[-1.41  2.06  0.2  -1.79  1.06 -0.47 -0.19  0.29] -> 0
[ 2.27 -1.46  0.3   0.24  0.07  1.36  0.19  0.07] -> 0
[ 2.26 -1.54  0.34  0.28  0.    1.33  0.24  0.04] -> 0
[ 0.3  -0.88  0.17  1.35 -1.11  0.17 -0.15 -0.38] -> 1
[ 0.2  -0.94  0.24  1.43 -1.12  0.1  -0.21 -0.27] -> 1
[ 0.04  0.38 -1.01 -1.44  1.79 -0.51  0.71  0.61] -> 0
[-3.35  2.68  0.05 -0.6  -0.41 -1.64 -0.73 -0.18] -> 1
[-2.04  1.08 -1.33 -0.32  0.68 -2.    0.17 -0.09] -> 1
[ 0.09 -0.93  0.17  1.48 -1.1   0.09 -0.17 -0.33] -> 1
[-3.43  2.65  0.1  -0.62 -0.36 -1.67 -0.59 -0.1 ] -> 1
[ 2.17 -1.55  0.28  0.27  0.01  1.2   0.23  0.04] -> 0
[ 2.22 -1.5   0.28  0.25  0.03  1.39  0.19  0.01] -> 0
[ 0.17 -0.93  0.11  1.36 -1.18  0.15 -0.29 -0.3 ] -> 1
[ 2.27 -1.54  0.28  0.31  0.02  1.4   0.27  0.07] -> 0
[-1.33  2.19  0.26 -1.87  0.98 -0.42 -0.06  0.31] -> 0
[-1.28  2.21  0.17 -1.76  1.01 -0.44 -0.21  0.35] -> 0
[ 0.18 -0.96  0.13  1.37 -1.03  0.15 -0.16 -0.31] -> 1
[ 0.19 -0.92  0.18  1.45 -1.17  0.24 -0.15 -0.31] -> 1
[ 2.25 -1.51  0.32  0.21  0.03  1.31  0.24  0.1 ] -> 0
[ 0.18 -0.88  0.19  1.41 -1.24  0.18 -0.04 -0.32] -> 1
[ 2.19 -1.45  0.31  0.3  -0.01  1.41  0.28  0.08] -> 0
[ 2.24 -1.45  0.31  0.27  0.06  1.37  0.3   0.05] -> 0
[ 2.19 -1.55  0.31  0.21 -0.01  1.3   0.32  0.11] -> 0
[-1.96  1.07 -1.37 -0.24  0.69 -2.03  0.14 -0.12] -> 1
[ 0.15 -0.96  0.23  1.37 -1.17  0.08 -0.27 -0.34] -> 1
[ 2.22 -1.49  0.36  0.19  0.17  1.34  0.22  0.03] -> 0
[ 2.16 -1.55  0.22  0.25  0.06  1.42  0.23  0.03] -> 0
[-1.95  1.13 -1.4  -0.29  0.64 -2.08  0.17 -0.08] -> 1
[ 0.11 -0.98  0.26  1.41 -1.06  0.11 -0.27 -0.25] -> 1
[ 0.19 -0.99  0.13  1.4  -1.03  0.19 -0.16 -0.25] -> 1
[-1.33  2.09  0.24 -1.84  0.9  -0.37 -0.03  0.32] -> 0
[-3.33  2.69  0.03 -0.62 -0.31 -1.71 -0.71 -0.02] -> 1
[-1.33  2.09  0.22 -1.82  1.   -0.35 -0.15  0.26] -> 0
[-1.18  2.23  0.29 -1.78  0.99 -0.4  -0.15  0.3 ] -> 0
[ 0.17 -0.87  0.14  1.47 -1.15  0.12 -0.22 -0.34] -> 1
[ 2.22 -1.44  0.29  0.2   0.    1.24  0.31  0.08] -> 0
[ 0.14 -0.98  0.16  1.45 -1.18  0.15 -0.18 -0.31] -> 1
[ 2.19 -1.61  0.37  0.3   0.08  1.4   0.37  0.15] -> 0
[-3.33  2.63  0.14 -0.59 -0.35 -1.68 -0.6  -0.21] -> 1
[-1.32  2.12  0.2  -1.82  1.   -0.42 -0.16  0.32] -> 0
[-1.32  2.07  0.28 -1.87  1.   -0.42 -0.12  0.2 ] -> 0
[ 2.13 -1.51  0.28  0.28  0.07  1.37  0.2   0.07] -> 0
[ 0.2  -0.89  0.21  1.4  -1.14  0.13 -0.16 -0.36] -> 1
[ 0.17 -0.89  0.33  1.51 -1.07  0.2  -0.15 -0.23] -> 1
[-1.31  2.19  0.3  -1.86  1.   -0.38 -0.09  0.27] -> 0
[-1.21  2.07  0.22 -1.82  0.97 -0.35 -0.04  0.33] -> 0
[-2.08  1.11 -1.36 -0.43  0.7  -1.98  0.1  -0.09] -> 1
[ 2.13 -1.56  0.28  0.21 -0.01  1.26  0.19 -0.06] -> 0
[ 0.11 -0.93  0.23  1.42 -1.15  0.17 -0.09 -0.35] -> 1
[ 0.22 -0.88  0.17  1.42 -1.23  0.14 -0.28 -0.32] -> 1
[ 2.32 -1.54  0.28  0.22  0.    1.32  0.17  0.11] -> 0
[ 2.2  -1.47  0.44  0.2   0.07  1.31  0.2   0.12] -> 0
[ 2.17 -1.59  0.33  0.29 -0.03  1.39  0.3  -0.02] -> 0
[-1.26  2.08  0.25 -1.82  1.01 -0.52 -0.12  0.22] -> 0
[-1.26  2.06  0.19 -1.87  1.01 -0.33 -0.1   0.32] -> 0
[ 0.19 -0.89  0.19  1.38 -1.15  0.14 -0.25 -0.29] -> 1
[-2.02  1.09 -1.35 -0.39  0.71 -1.96  0.08 -0.01] -> 1
[ 2.21 -1.61  0.27  0.22  0.08  1.51  0.27  0.1 ] -> 0
[ 0.13 -0.98  0.15  1.53 -1.12  0.14 -0.14 -0.36] -> 1
[ 2.14 -1.57  0.27  0.26  0.12  1.43  0.19  0.15] -> 0
[ 0.01  0.3  -0.96 -1.45  1.72 -0.58  0.7   0.63] -> 0
[-2.07  1.12 -1.32 -0.28  0.72 -2.02  0.24  0.03] -> 1
[ 0.15 -0.9   0.17  1.32 -1.12  0.15 -0.14 -0.3 ] -> 1
[ 0.17 -0.94  0.17  1.43 -1.06  0.06 -0.15 -0.39] -> 1
[ 2.24 -1.45  0.32  0.22  0.06  1.42  0.24  0.13] -> 0
[-0.02  0.31 -1.02 -1.47  1.82 -0.59  0.63  0.64] -> 0
[-2.09  1.04 -1.39 -0.31  0.71 -2.02  0.11  0.03] -> 1
[ 0.01  0.3  -0.97 -1.47  1.78 -0.68  0.72  0.59] -> 0
[-3.3   2.74  0.21 -0.55 -0.35 -1.65 -0.64 -0.17] -> 1
[-3.37  2.67  0.01 -0.54 -0.41 -1.66 -0.61 -0.09] -> 1
